128 stands for zero in the data rows.
Here are some numbered points:
[143 114 151 125 123 151 130 153 149 144  95 132 138 138 159 130 131 114
 130 123 157 145 121 106] 0
[152 215 164  66 151 201 185 196 232 184  62 189 138 141 177 134 209 163
 144 152 204 130 104  85] 1
[128 167  52  72 207 126 133  96 139  84 129 101 136 149  86 128 131 110
 135 113 134 149 146 181] 2
[128 200  65  14 231  98 143  71 177  72 148 158 138 178  53  66 188 180
  17 175 141 143 100 191] 3
[132 152  42  59 249 109 129 101 147  68 126  92 126 149  81 109 112  86
 139 119 158 150 140 161] 4
[118 248  91 144 182 114 187 154 158 136 168 164  68  90 102 173 138 153
 249 126 125  43 148  75] 5
[ 85 115  88 161 187 239  16  76 138 126 125 151 218 232  53 118  81 167
 153 102  77 183 110 236] 6
[164 142 162 156  86 105 133 152 127 151 113 137 122 144 158 161 126 129
 114  96 138 125 112  81] 7
[145 142 100  57 160 124 160 117 141 103 109 103 132 129 132 111 161 106
  88 137 157 159 134 161] 8
[122 148  34  56 246 122 132  98 139  67 132  83 128 132  79 105 117  81
 152 125 149 148 155 181] 9
[125 151  32  60 253  79 144  97 126  54 148  76 100 120  73 110 107  74
 153 118 148 125 157 153] 10
[ 70   0 248 238  70 215  78 214 161 207 104 176 127  80 203  93  78 125
 243 197 165  67 109  20] 11
[115  94 184 109 121 134 185 201 175 152 103 141  90  54 191  90 157 107
 175 198 200  76 131  45] 12
[168 174  73  80 192 159  84  90 141  97 100 113 190 231  88 143 127 127
  72  57 127 214 108 203] 13
[158 184 163 133  19  22 194 106  79 135 181 150  81  93 130 151 190 187
  19 136  80  86 116 108] 14
[180 142 130 154  70  69 127 115  81 124 130  99 128 151 145 185 115 113
  78  52 105 160 133 120] 15
[133 193 163 155  96 157 150 161 159 176 126 184 121 129 146 164 150 175
 170 127 124  98 116  94] 16
[162 148 100  14 170  10 199 105 134  60 139 102  81  98 125  79 189 106
   0 172 174 125 117 125] 17
[ 75 155 154 158  91 255 165 178 162 205 112 163 141  65 155 145 162 153
 255 165 116  89 157 140] 18
[112 109 118 143 106 212  75  99 116 148 103 122 201 180 110 141 115 138
 126  96  95 190 129 215] 19
[124  97 123  94 139  87 116  91 113  98 141 121 129 142 109  81 140 139
  34 156 124 143 111 157] 20
[ 77   2 246 241  75 203  82 212 157 201 111 178 124  85 199 100  81 136
 232 195 153  62 107  16] 21
[144 183 146 107  88 158 145 130 155 158 112 170 157 158 138 139 181 180
  79 126 123 145 108 149] 22
[183 161 116 132  60  45 149 102  61 115 141  81 113 127 136 189 135 113
  69  60  93 150 146 136] 23
[ 94 165 130 131 130 187 119 116 158 152 134 173 153 154  97 115 147 187
 135 155 104 121 112 165] 24
[118 107  93 123 145 216  66  90 117 128  96 105 207 191 102 131 107 117
 134  91 109 209 137 229] 25
[162 157 164 186  83  89 130 152 115 147 138 143 108 138 152 182 114 138
 135  83 119 103 114  62] 26
[107 167 100  70 135 206 119  89 147 135 113 152 186 164  88 105 171 176
  91 145 105 176 125 234] 27
Which two points above are nearest to each new point, looking only along the 7 directions in which the numbered points spread most? Their numbers follow each, nearest first.
[130 134  89  93 139  97  81  45  99  86 153 132 168 205  57  99 129 170
   0 120  79 179 101 220] 20 13
[101  29 113 115 104  25 129  76  50  71 178  65  89  72 108  73 110  92
  58 168 101 121 151 163] 20 23
[ 95 106 112 175 171 233  19  99 148 137 115 160 206 226  75 121  71 163
 165 100  92 167 101 187] 6 19
[ 93  57 109 135 109  33 121  73  55  76 192  88  85  82  88  85 111 120
  69 169  81 100 145 156] 20 23
[152 162 186  98  92 175 185 193 192 182  78 172 125 108 196 130 194 151
 127 160 189 123 109  77] 1 16
[ 87  50 144  99 177 143 130 159 167 117 125 134 105  78 149  45 128 103
 151 226 183  96 123  93] 12 0
[102  79 193 126 127 149 170 203 188 166 107 163  91  53 197  83 150 120
 182 217 204  69 120  32] 12 0
[108  28 127 140  81  27 118  81  47  81 180  75  93  71 120  89 106  96
  55 160  90 120 142 142] 20 23
[ 84 108 116 159 143 137 130 132 123 131 154 127 102  83 117 113 106 125
 202 161 117  82 148 115] 0 24
[127 236 105 147 180 223  85 126 189 162 113 200 181 226  77 169 125 201
 181  82 104 137  96 155] 24 6
[122 106 125 146 176 155  96 147 149 126 112 133 135 145 130 123  90 111
 176 126 151 130 123 102] 0 7
[116 175  98 105 117 130 150  93 117 123 151 133 129 120  92 130 161 159
 109 140  88 131 141 188] 24 22
